Where one turn sends some rows of the set: a few examples, then the rows asked
Lum: [ -2  45  -6   9 -17  10  -9  -7 -20   7  19  30  18   4  32   1 -16  -5
 -13  -6  -4 -21  15   2 -35   6 -12  23 -27  22   0]
bomi: [ -2 -27  -4   0  11  41 -10  40   5   9  13  21 -21  -2  23   0  -4 -18
   2 -10  40  -9 -22  17  35  23  15  -9   1 -10  19]
kivez: [ -4  19  -7 -20  21  26  33 -10   5 -15 -16  16  36 -16  -1  18 -14   2
   1  -9  -7  -8 -29 -24 -12   7 -27  27  22  26 -30]
ret: [ 36 -13 -19  -8 -13  -1 -16   4  30  -5  31  -8  -8   5  -6 -19  18   8
  34  16 -15  19 -21  24  21 -20 -10  28   8  28 -31]
dodig: [  0 -57  20  24   7 -19  44 -12 -23   4  -7 -23 -15 -20  15   8 -14   1
 -25 -22   1 -11 -24 -10  18   5  -5  -9  10  -2   2]
fodu: [ 15 -17 -11 -22  27 -14   3  -7   3 -19   1 -26 -20 -11 -26   4  16  -5
  14  -8  27  -3 -31 -32  20 -28  33   7  29  -4  -1]
lal: [  1   5   0 -30 -22  -1  47   3  37  -6  -4  28   8  15  34   8   8 -21
 -26  17 -12  -1  -9   3 -16   3 -26 -14  16  27  13]
dobov: [ 20  12 -27  33   8   5 -14   2 -23 -13   5   4  10 -39  10  24 -25 -12
  20 -15  21  -3 -39  23  22 -11 -15  -7   3  29  19]
furul: [  4  12   1  13  11  -2  11   6  34   2 -18  15  24  42  23 -20   2 -18
  -8  16 -14  52   9 -20 -14  -2 -24   0 -13  24   5]
Zavip: [ -6   0 -15  19 -24 -35  -4  41  24  -7 -16 -18 -46  -8  11  22  10 -19
   5  11  11   4 -12  23  29   9  -8 -25   2  22  14]
zugof: [ -1 -25  -6  27  -7 -43 -13  10  -6   6  32 -40 -31  -2  23  -2   4 -16
   0 -33  11 -13 -20   4  -1   7   9  29   1  10 -31]
lidu: [-20 -14 -26  27  -9 -15  -3  17   1  28  -7  -7  11   6  -8   5  33 -33
 -22  22   7  -1   5  38 -39   7   1  18  25 -15 -11]
Vir: [-33  33   5  10  -8   2   4  -5  11  -6 -30  48  29   2 -11   4  -7   7
   3   3  -4  11  31 -24 -12 -14 -19   2 -15  -1   4]
diviv: [ 13 -12   8   4  -5  -8   9 -14   5  27  18   7   7 -46 -21  14  -9 -25
 -21 -12  21  10 -11   6 -44 -33 -25 -12  15 -19  -6]
golug: [-33 -25  -2   8   3  -7  21  -1  -5   5  -9   2  -2 -12 -37  13  21   8
  12 -27  18 -39 -14   8  39  19  25   5  -5 -12 -15]
Leb: [ -9  11  17 -20  16  -4  31  14   1  12 -34  -4   4  25  39 -16   3   4
   6   7 -23 -37   9   0 -18  29   8  22  -9   5  -9]
Boneg: [ 10 -24  12  -6  20  11  -2   8  21   2   5  25  -7  10  41   9  -4  14
  -6 -37   0   6  -8 -33 -18  20 -28  25 -46  23  16]
rak: [  0   1  18  43  -6   6  15  31 -16 -11  -4   2 -31 -24   0  35 -38 -24
   9  -5  12  21   7 -26  18 -10  10  10   0 -21   7]
gekep: [ -2 -36 -32  24  20 -10 -14   1 -13  17  -5 -36  -2   0 -10 -17   4  10
  15 -21  18  34 -16   4  35 -15   4  36  -4  23  18]
virub: [ 19 -22  13   9 -42  13  34  -9 -10  11  22   1 -31  -1   7   8 -10  24
 -11   7  -6 -24   4  31  16  18 -12  22 -31  -5 -13]
dut: [-23   5 -20 -40   5  -8 -23   6   6   0 -40  23 -11   3  -1   3  18  32
 -13   4  12   5  -6   4  -9 -14 -17   5   0  54  -5]
Duti: [ 20 -28 -30  11  14  39  -6  10   1  16  14 -22  16 -39  -6  -6  15 -24
 -35  12 -12   6  -8  -9 -25   3  -1   5 -14   5  32]
pomun: [ 17  35 -15 -52  -7  19   2  17   8   2  28  46  -9   4  23  -4  22 -11
   2  -1  -1   2   2  -5 -13 -18   0  14   0  21  17]
Sus: [ 17  -6 -13  -7   8  22 -13 -25 -14 -11 -14  14   4  -7 -17 -24   0  43
  28  25  13  -8   2   5  21 -23  -3  21   9 -27   4]
nitar: [  5   8  11  27  23 -12   0  19   8 -10 -25 -19   9  10   8 -17 -25 -35
  34  17  27   4 -19  15   7  -5  29 -23  22  -6 -17]
Ledaf: [ 29  23 -14  13   9 -15  12   6  12   2   0 -16  -3 -12 -18   2  36 -41
   5 -11  -6  13  -1  -7 -28  -5   9   9 -23 -54  -2]
Kofev: [ 10  18   7 -17  -5 -28  33  12   4   4 -10  13 -23  17   9  16  -5   1
  23 -19   1  44   8  -8 -28 -29  -4  46 -15  29 -16]
zesek: [  8 -45  23   1 -12  13  20 -11  43 -37  -4  16   0  14 -12  15   3   9
   2  27  -5 -25 -14 -13  10   3   9   5   9 -25 -22]
kabo: [  6 -38  -4   1   1 -15  -9  12  13  30 -16  29   7 -13 -18   8  43 -19
 -13 -14 -16   2  -3  36  -4 -24   6 -16 -26  -8  34]
sizo: [ 33 -23   9  47  -9 -23 -27 -21 -11 -17  -1  -9 -25  15  18   3  -3  19
 -17  19 -18  22  -7  -7   2 -11 -31  15 -15   7 -21]

bomi -> nitar
golug -> fodu
Now find these:
dut -> Kofev
Lum -> lal
diviv -> kabo
zesek -> Sus

Where one turn sends some rows of the set: a few examples, then the rows asked
rese: [ 32  28  -8   3   6  14  10   1 -25 -12 -21  10  12  12   7 -25  11   0
  -5  50  14  18 -32  -5]
Nak: [-36 -16  18  35 -10   5 -38   7 -11   2  -9  18  17  15  14 -21  41 -18
  17  10   8  -5 -28   6]
Sikor: [-20 -25   2  13 -12   8 -13  -1  38 -26  -3  13 -16 -14  -9  -5 -16 -29
   4 -34   3 -14  -2  10]
tila: [  3  22  -1  10  -3 -19  -7 -26 -23 -10  -7   1 -27  31 -33  12 -11  12
  35   1 -27 -24  29  13]
neno: [ -1  17 -19  47  -5 -22 -12 -27 -31  23  -7 -18 -19   5  -6  36  -6   2
   5   6 -25 -12  -4 -10]
Boma: [-19   9   0 -28  12  -2   5  14 -19  34  -7  20  21  27 -19 -19  -5  47
  12  -8  22 -13  12   8]
Vazun: [ 13  27  14  35 -26  -2 -26 -30 -37  11  -5 -18  20  22 -32   0  -8  32
   7  18 -16  -5   7   9]
loful: [-29   7   7  -4  20   3 -20   8 -26  32 -14  -8  47  13  25  13 -15  18
  -9   6  18  14  -9   9]
mavus: [ -3  20  11   7 -16 -10  -5 -21 -31 -11  -9 -16 -17  -7 -33  12  -9   4
  -1  36 -49  -9  12 -27]
neb: [ 20  37 -19   0  -9  16  36  -8   7 -13 -13  19 -17  31   0 -14   5  10
   8   5  17  37  -4  10]
vabu: [ 11  11  17  -9 -14  23  12  -1 -25   3  33 -15  43 -10  23 -14   3  26
 -21  -3  27  14   3  15]
fen: [ 24 -39  -4  17  -5   4  24 -13  11  26  20   9  27 -33   6   3  -1   5
  28 -23  17   7  20  -2]
vig: [ 12 -10 -25 -17  22 -13  16  11 -29  10  28  -4  -3 -24  34   9   2  -4
  -5  -9  22 -15 -22  -2]
Kis: [ -1 -22  42 -13  16   7  24   2 -10   5   6  -6  37   1   4  -7  24  -9
  46  25   9  17  22  -7]
kodug: [ 40   5 -42   9   3   7  32   1  -4 -15 -13  23 -22 -15   4 -18 -11   6
  -9  21   0   0 -17  -7]
Zefa: [ 11   6 -25  29  22   9  36  13 -19 -16 -13  16 -16  24  34 -13  11   1
  13  31  -2  14   3  18]
gim: [  1   0  -5 -28  21  -5  33  11 -26  -4  32  13  -8  12  23  -9  17   8
  22 -15  22 -18  19  21]
sitib: [-43 -44  10  43 -16  14  -2  20   9 -12  -6   2  -2 -20  13 -19  10  -1
  -8   8 -27  -6  -4  -3]
kupos: [  7  10   4   3 -19 -14 -18 -20 -31 -17  -8 -15 -12 -13 -36   9 -22   8
   0  32 -48  -4   4 -20]
kez: [-21 -17   7   7 -26  13 -18 -14  38 -32  -9  25 -11 -19  -4  -6  -7 -21
   1 -28  -9 -13  -2   3]
Mab: [ 12   6  13 -46   8   6  13   6 -27 -16  21 -17  20 -29  14  -7  -3  -1
 -21  18  11  -1 -16 -13]
lekin: [-10  -6  12  -2 -29  12  -4   3  25   1 -14  19  -5   0 -46 -40  14  17
   5 -13  10 -32 -23 -14]
Soko: [ 19 -18   2 -15 -13  -2  22 -14  17  30  11  -4  20 -30 -15   9   4  -3
  23 -16  23  32 -10 -29]
doti: [  3 -16  17 -34  10 -11  24   1  -3  21   5   0  12  -6 -16   1  26 -14
  46  10  18  25  -8 -30]
girus: [  2  31   8  16  -4 -11  -8 -34 -27 -10  -6   6 -19  28 -24  15  -2   2
  29   7 -27 -30  34   7]
sevak: [-36 -18  21  30  -6   4 -37  14  -6  -7   1  16  11  22   5 -22  32 -31
  23   0  15   4 -15  18]
Garor: [-10  -9  13   2 -34  12 -15   7  21   2  -2  17   1   1 -52 -45  11   5
   5 -17  22 -12 -21  -6]
mal: [ 20 -39  21  13  18   8  14  -8  -8   5  11   1  46 -25  21  -1   4 -11
  34  10   8  -9  25   4]
fumi: [-13  12  -7  31 -39 -16 -22 -24 -34   0  10   5 -17  12 -18  14   4  11
  18   4 -38  36  20   4]
tipo: [-34  -6  23  13  11   5  -2  22  19   7 -24 -30  -2  22 -22 -11   6 -11
   6   0  21 -13 -37  -5]
pofub: [-31 -47  16  42 -15  16  -9  28   4 -12   2  -5   8 -23  -3 -32   3  -5
 -12  11 -16  -6  -5   1]
Gukat: [-12  23  -6  27 -41 -16 -19 -30 -35   8  10  11 -20   8 -22  15  15   3
  12   8 -36  26  16 -13]
ses: [ -6   7  -4 -59   9  -4 -15  -6  -3  -4 -12  30  14 -14 -12   1 -35   8
  -3 -11   6 -15   8  -5]
torik: [ 14  27  10  47 -25   1 -17 -32 -37  18  -2 -10  15  13 -27   1  -1  29
   1  18 -20 -20  15   1]
pep: [  1   5 -21  44   4 -28 -21 -16 -39  18  -9 -21 -16   9  -7  28 -10   6
  14  13 -26 -13 -11  -1]
bet: [ 30  15 -15  26 -19  29  11 -12  -9 -29  -3  25  13  -5  27 -19  -4   1
 -13  22  -1  37   5  17]
Dun: [-32 -26 -26  -3  10 -17 -25  18 -41  23   9  39  16 -13  31   1   0   6
   4   2  -5  13   6   4]
pona: [-36   6  26  14   4  10  -2   6  24   9 -32 -21   2  33 -10  -5  15  -1
  11  -6  19 -17 -35  -2]
ked: [-11   6   0 -25 -21   5  28   7 -20   2  45   9   0   1  17 -10  22  17
   1 -20  16  41  14  10]
fuda: [-36 -18  -4 -24 -14   6   6  12  -6   1   6  19  11 -24   6  -2 -29  28
 -18  -6 -23  31  31  -3]

Dun -> fuda
Kis -> mal
Now find these:
vabu -> vig
Zefa -> bet
Nak -> sitib
kupos -> tila
sevak -> pofub
torik -> neno

